In the data rows, the value 128 means zero.
Here are some points, each followed by its number:
[ 80 200  61 172 164  47  98 132 150 130  23 153 100 202  48 174 101 120
 183  52 133 107 203 164 124 142 119   0 202 135  70  90 152 133 161  28
 208  97 103 184 130  47  95  35 197 191 171 160  69 142 243 133  39  40
  63 119  86  74 140] 0
[125 117 153 117 129 126 130 165 144 183 144 118 165  47 145 105 202  69
 142 232 107 159 177 147 168  96 136 209 122 133  75 117 185 120 125 163
  51  94 111 141 108  55 249 180 130  91 111  73  99 176 130  68 127 225
 128  89 135 155 141] 1
[104 105  84 111 106 149 146 141 108 148 135 158 166 114 143 132 161  68
  65 150 122 165 158  96 189 107 136 172 134 123 116 134 102  90 109 150
  80 115 104 148 127 113 163 119 118 118  92 142 149 127  69 122 139 157
 144 128 119 158 121] 2
[ 83 115 152 167 144  46 126 147  89 117 112 139 157 146 158 128 151 115
  94 104 146  73 123 168 130 146 106  99 154 196 158 105  81 136 167 133
  75 165 205  63  91 136 114  81 155 189 203 115 110 118 181 128 158 166
 100 141 171 127 153] 3
[136 139 148 170  96 160 145  91 132 109  79 128 118 169 123 116 120 157
 121 109 156 107  96  84 146 146 149 127 116  65 141 127 108 110  98  66
 214 147 117 161 109 211  19 112 143 120 131 162 152 127 117 123 127 121
  86 115 123 117 137] 4
[ 81 235 134 165 140  78 141 170 104 156 152 123 177   0  65 137 174  40
 233  97  65 144 127 111 175 225 152   0 118 162  75 130 101 255 194 255
 168 138  85 113 199  72 187 168  74 217 152   2  21 137 139 178  48 173
 146 144  62 216 169] 5
[120 118 121 132 129   0  64 189 120 208 104 164 129 184  60  58 152 187
 135 200 161  87 136 211  90 152 167 103 205  93 122 115 128  88 139  84
 186 156 147  77 164  90  77  42 126 132 148 138 112  95 146  68 110  85
  85  76 151  72 194] 6
[111  75 164  71 121 148 108  79 108 164 167 150 149 100 136  96 129 140
 166 121 114 139  92  83 158 142  95 172 105 104 144 121 159 149 135 162
 134 112 104 177 130 149 147 148 119 104 102 176 117 106 131 147 133 128
 122 145 132 130  96] 7
[140  74 158 148  99 234 182  62 184  98 112 158  92 130 243  77 144 150
 105  67 142 144 144   3 114  47 123 134  44  44 174 143  62  93  66 147
 179 136 172 186  83 154  87 152 111 119  94 153 121  81  23 137 116 160
 114 109 159 110  55] 8
[ 89 223  53 169 139 142 126 113 137 158  91 117 115  74  70 144  96  88
 126  62 148  99 136  93 151 167 115  68 162 103 108 162 202 214 204 166
  50 122 100 157 161  74 229 139 134 170  98  67  64 169 170 157  29 112
  77 170  95  62 145] 9
[ 52 142  96 160 198  68 100 205 131 157 151  40 156 110  51 183 113 117
 101 105 156 132 179  89 107 215 162 204  99 183 120 102  89 129 157 160
   4 140 207 115  97  55 200 161 179 134 111 106 120  95 185 103  93  41
  93 149 124  32 184] 10
[215 100 130  90 100 101 143 153 125 112 185 139 126  95  37  98 134 143
 212 176  79 150 124 184 112 163 141 123 158  90  91 115 201  77 126 118
 210  72  61  82 167 144 114 151 112 151 149 141  72 103 140  93 125  75
  92  40 133 147 176] 11
[167 119 110 109 149 135 107 186 120 138 119 102  67 159  58 135 139 100
 163 125 112 130 117 165 109 135 104  61 150  89 153 126 160 145 159 121
 222 125  96 136 147 130 107 125 113 124 136 147 102 107 140 157 117 107
 128 114 104  77 181] 12
[116 137 100 129 161  22  83 174 116 160  93  98 101 160  53 190  95 181
 106 127 110 106 132 227 103 155  99  78 231 106 148  99 191 143 158 104
 134 160 143 131 140 107 120  74 183 155 125 132 140 108 190  61 136  71
 153 116 150 107 166] 13
[127 123  83 115 102 212 132 172 164  83 109 132 120 111 144 160 129 146
 142 112 120 157 132  85 149 112 106 130  86 150 105 163 180 127 142 136
 145 133 152 139 153 123  99 166 115  82 117 130 126 135 103 178  93 120
 133  98 143 141 104] 14
[175  88 128  97 132  89 180 160 229 168 255 101 153  39  82 162 169 140
 198  89  55 108 107 145  82 142 118 166 178 140  95 154 173 252 194 185
 183  87 198  72 152 120  95 255  97 174 127  72  35 114 110 114 121  19
  66  94 168  86 118] 15
[123  97 127 130 102 153 112 141 174 154  74 152  71 177 134  86  97 167
 121  77 141 110  93 122 132  94 135 108  89 140 135 139  86 113 112  77
 193 146 115 124  98 174  46 133 154 136 105 200 144 113 103 145 188  89
 141 143 117 110 118] 16
[133 129 113 139 205 185 104 121 110 175  75  27  27 179  93 176   0  94
  65 169 139 144 158 150 182 134  77 141 182 179 255 156 154 102 140  85
 113 114  28 255 106 114 178  15 140 101  51 101 234 102 152 158  71 187
 169 134  82  69 159] 17
[ 75 177 108 123 126  96 114 111 177  87 127 180 232 120 145 115 202 129
  92 101 152 101 125 166 135 129 184 106  85 109   2  84  75 116 102  53
  85 153 165  64  88 105 116 136 178 191 162  92 130 166 124  56 120  97
  82 124 166 104  84] 18
[ 87 155  56 119 134 100  68 159 175 104  83 145 236 138  71 122 175  92
 130  65 165 137 154 155 128 147 175  54 180 145  21  44  80 127 128  70
  72 133 147  73 124  96 133  96 180 127 169  85  68 135 163  54 135  63
  79  99 156 125 104] 19
[124  95 132 148 128 161 140 129 160 137 102 147 132 161 144 128 125 164
 114 108 160 112  79 114 103 117 127 127 116 115 153 137  92 116 119  76
 154 126 111 152 104 141  82  91 105 130 146 170 146 105 130 130 137  85
 147 144 140 133 100] 20
[147 119 126 107 129 145 132 143 112 155 125 161 141 113  87 119 131  94
 137 182  72 138 112 189 108 130 146  85 145 108 112 142 154 155 126 114
 180 100 110 101 151  74 146 108 123 128 133 117  84 145 171 107 100 139
 112  69 134 151  91] 21
[148  81 147 135 101 231 175  93 126  89 112 200 111 173 250 115 105 175
 113  62 159 127  93  34 118  83 106 185  80 110 116 144  89  90 115  80
 147 154 125 176 152 194  67 132  98  87  86 172 154 125   8 149 134 131
 178 140 156 156  80] 22
[200  90 161 115  56 163 154 122 166  55 132 162  57 171 255 143 129 237
  92  72 171  94 112  76  73  46 127 137 105  91  95  99 183 145 104 159
 208 208 141 108  52 162   7 139 112 144 148 180  68 125 137 152 249   9
 118 119 200 102 174] 23
[117 109 154 142 140 121 129 148 110 135 148 105 217  99 103 103 169 133
  87 190 117 144 178 161 155 115 176 178 136 132  59  74  98  93 121 111
  50 136 121  44 122  69 159 117 131 136 124  93 133 103 143  77 150 158
 151 138 154 150 140] 24
[159 189 120 170  82  48  98 144 106 149 151 151  97  80  76 122 181 167
 226 177  75 156 109 217 101 189 204  20 113 127  90 175 196 199 168 211
 216 118 160   0 200 155 116 127 109 115 194  48  17 100 128 130 156 123
 123 119 126 168 155] 25
[176 163  95 168 166 130 185 128 138 141 117  89 114 168 102 147 118 130
 138 113 150 101 104 138  89 180 117  85 156 134 203 127 174 163 163 183
 190 121 120 174 135 132 112 139 132 115 125 146  92  90 176 153 120 104
 114 167 126  30 144] 26
[146 127 125  90 121 154 212  60 158 100 100 149 108 112 181 121 142 167
 156  89 171 141 116  65  88 136 120 197  78 128 149 101 102 168  72 153
 182 110  78 214 174 119 115 222  80  75 115 131  62 149 147 170 175 132
  99  87 132 170 104] 27
[132 144 126 113 133  80 136 167 146 150 172 133 175 104 123 113 149 122
 113 178  91 123 113 172 137 124 199 187 149 138 115 122 140 117 162 168
  70 118 153  52 149 106 145 143 119 168 138 112 121 146 143  99 125 113
 119 146 159 151 159] 28
[172 134 180 143 110 116 191  98 123 123 196  86  98  71 157 128 107 143
 142 117 146 126 123 115 112 140  87 112  80 147 173 148 164 181 166 250
 125 151  94 107 158 175 101 148  85 111 151 161 115 135 125 188 121 159
 138 149 108 139 177] 29
Which two points above are nearest to each new point by angle? Their numbers follow each, nearest first.
[111 133 136 133 134 115 104 121  87 137 140  87 122 128 140 119 108 105
 104 142 127 150 164 146 130 106  83 139 154 141 219 149  89 121 115 106
  94 139 112 121  99 154 126  98 110 130 119 119 153 132 116 161 204 176
 182 132 107 131 133] 17 2
[163 115 117 144 118  54  87 142 185  89 159 148 191  88 197  30 159 209
 135 124 122 100  98 174  77  43 160 210 104  87 122 133  91 100  38 128
 100 229 154  24  97 221  99 141 189 179 177 129 198 142  44  99 214 128
 113 115 187 164  98] 18 23
[144 125 139 104 162 139  75 137  44 124  72 128  83 141  72  95 119  87
 122 230  81 202 125 212 222 131 103  95 194 112 146 144 199 103 110  66
 106  84   0 156 186  73 211  19 117 105 111 112 172 144 159 107 109 217
 166 106  57 179 114] 17 21
[140 152 147 144 100 112 131 113 126 166 138 126 115 192  56 115 125 147
 162 110 129 100  91 140  87 180 113  74 123 151 184 129 131 194 179 172
 206 135 136 120 137 137  97 149 154 152  86 148  89 127 158 137 101  90
 133 172 117  79 152] 26 12
[109 128 149 115  69 173  96  97 153  92 137 146 164  61 165 105 156 133
 201 179 142 128 132 108 121 115 163 143  50  62  30 117 123 158  73  82
 156 118 115  54 160 106 116 145  96 128 169 126  73 134  57  90 120  96
  61 153 144 162 123] 18 25
[156 226  59 162 114  83 154 134 172 147 109  79   0 187  84 205  36 218
 230  73 129  86  51 180  38 193  81  79 141  85 255 211 194 184 190 187
 198  77  99 209 117 209  71 167 108  69 104 141  58 155 199 221  59  63
 126 158  79  15 163] 26 12
[138  92 115 151 159 156 122  91  86 126  55 100  93 202 136 135  82 108
  56 112 171 169 144  88 159 116 114  99 135 122 145 114  98  98 156  71
 116 175 103 252  68 122 162  85 152 115  95 168 179 164 105 143 116 146
 167 165 120 129  83] 17 22
[ 93 174  60 120 176 111 131 125 139 164 126  93 150 106  86 181  98  97
 113 128 123 167 140 122 114 142 147 110 138 163 113 151 123 148 171 124
  92 124 148 150 158 110 142 136 141 151 125 124 143 163 147 106 116 152
  89 135 136 106 120] 9 10
[ 69 171 139 197  87  18 122 101  50 137 143  91 157 165 107 117  55 143
  28  45 183 129 140  82 141 178 127  83 214 138 160 116  29 166  99 123
 124 134 237  45  41  84 168 141 192 188 180  56 183 130 203 144 193 125
 176 135 117 156  78] 3 10
[159  62 152 122 127 138 105 106  41 115  97 118 143 146 138  81  98 127
 117 193  97 158  97 124 181 127 114 104 173 191 160 191 151  62 115  67
 141 134  68 124 126 106 122  51  88 165 143 113 178 100 108 150 163 220
 206  88  88 181 153] 17 2
[143  90 186  82 114 144 123 131 128 149 144  81 130  87 151  84 109 106
 107 255  99 166 125 141 143 143  87 255 133 164 155 122 161  46 130 173
  81 124  77 177 164 143 157 147 121  62 104 128 150 181 107  95 151 187
 220 116  77 157 142] 1 2
[154  67 142 110 104 100 124 140 183 146 166 161 156  81 138  93 153 136
 134 189  92 128 116 221 122  74 144 186 131 121 147 110 128  38 100 103
 167 129 116  63 153 136  92 152 100 119 138 113 141  74  87  81 197 134
 163  85 142 163 137] 11 24
[124 112  96 106 157 176  92  99  89 150  86 135 147 110 155 106 114  52
 130 181 112 154 189 104 204 130  85 153 110 131 154 120 136  99 109  69
  63  89  56 196 139  90 230 102 106  98  83 143 137 131 110 104  83 213
 156 126 146 142 103] 2 1
[114 130 135 139 103 145 170 142 122  96 131 161 109  37 197 213 193  98
 112  31  93 108 142 104 149 101 143  56  94 154  47 164  98 209 148 198
 148 142 134  77 122 148 174 174  62 137 174 165  86 140  75 148 118 154
 153 146  55 118 125] 5 29
[149 152  59 100 164  75 121 144 136 145 102 105 119 120  41 116 116 102
 155 110 126 127 164 202  92 151 101 106 144 124 152 124 125 166 181 139
  92  95 154 147 157 119 156  97  92  95 130  93  94 123 146 143  89 144
 111  97 125 158 127] 9 13
[ 91 173  92 112 119 178  93 130 156 112 118 149 189  99 116 150 206  64
 131 168  79 151 159 145 217 131 119 129 110 110  30 140 101 155 116 143
 115 135  94 124 136  82 217 166 114 146 156  86 104 165 140 100 114 154
  79 171 106 141 110] 1 5
[156 166 134 118 105 125 162  82 120 165 137  93  60 148  71 152  81 111
 185 124 139 133 113 127 101 150  94  76 157  99 195 131 160 145 150 174
 207 128 121 153 145 134 118 165 150 121  76 151  98 131 176 196 102  99
 136 178 100 107 155] 26 12
[142  87 124 115 125 138  90 119 112 106 148 169 206 136 198  96 152 123
  70 168  94  99 107 101 124 103 189 168 120 126  70  68 102  73  96 102
  97 139 151  97  89 140  94 171 138 106 157 133 150 134 125 122 175  99
  86 105 138  94  99] 18 24
[190 130 106 155 113  84 114 111 162  68 129 150  98 132 206 147 133 216
  95  85 168  78  76 149 113  99 115 173  67 115  81 133 104  68  59 111
 115 109 180 121 117 169  58 107 137 133 197 117 187 100  84 124 175  73
 105 163 203 131 125] 23 20
[121 105 117 115 130 128 138 126 151 147 131 120 141 112  74 166 145 104
 154 125  82  96 147 122 114 141 137 100 127 143  89 177 133 188 204 214
 186  97 115 140 188 125 139 208  98  90 141 107 103 101 171 117  93 101
  77 119 123  99 134] 15 5
[100 163 118 117 103  89 116 159 147 104 133 151 181 130 127 136 197 132
 157 118 131  93 185 172 139 113 147 150 147  99  54  90 152 150 115 120
 122 126 134 113 117 103 161 145 139 147 158 123 105 101  97  78 102 109
  95 111 158 149 117] 18 19
[ 97 120 132 115 123 167  85 165 110 144  99 146 168 147 129 108 124 131
  69 119 147 168 168 116 171 130 142 164 120 128  91 113 107  71 123  58
  39 178 149 131 116 104 112  75 107 143 141 134 161 116 152  83 134 131
 122 145 122 117 130] 24 2
[163 103 147 138 117 166 174 142 145 100 234 140 172  51 141 104 190 137
 124 151  70 143 120 110 103 138 104 192  90 155  83 134  89 162 130 218
 185  75 127  66 131 162 107 222 133  90 100  96 135 129  85  72 115 104
 145  98 138 185 113] 15 29
[190  25 171  82  35 237 178 123 142  87 135 219  70 232 211 147  82 242
 102  52 146 116  43 106 118 141  84 142 101  51 116 182  42  74  43  21
 194 122  30 255  66 175   0 122 126  95 123 239 186  68  97 106 117  66
 137  94 157 115  41] 20 22
[165  51 209 172 115 156 126 103  71 103  98 153  78 176 153  85 116  82
 128 199 126 195 153 141 150 138 104 113 151 128 191 118 122 104 103  50
 154 120  74 100 130 110 104  47  98 145 168 139 223  94  80 161 176 201
 205 141 127 202 147] 17 22
[103 149 101 123 127  52  97 135  87 141 118 115 133 111 129 113 140 151
 117  85 154 121  94 113 135 163 145 113 101 162 100 121  87 170 179 125
  40 169 160  62 107 104 139  97 148 199 160  73 164 101 140 149 130 168
 127 103 134 121 158] 3 10
[146 127 110 139 129 184 103 104  87 189  68  79 141 126 125 144  82  24
 114 169  99 197 191 147 178  97 115 155 156 174 121 128 168  92  80  21
  69 138  93 156 108  48 231  77 115 135  62 141 207 135 114  96 107 168
 176 157 114 156  97] 17 2
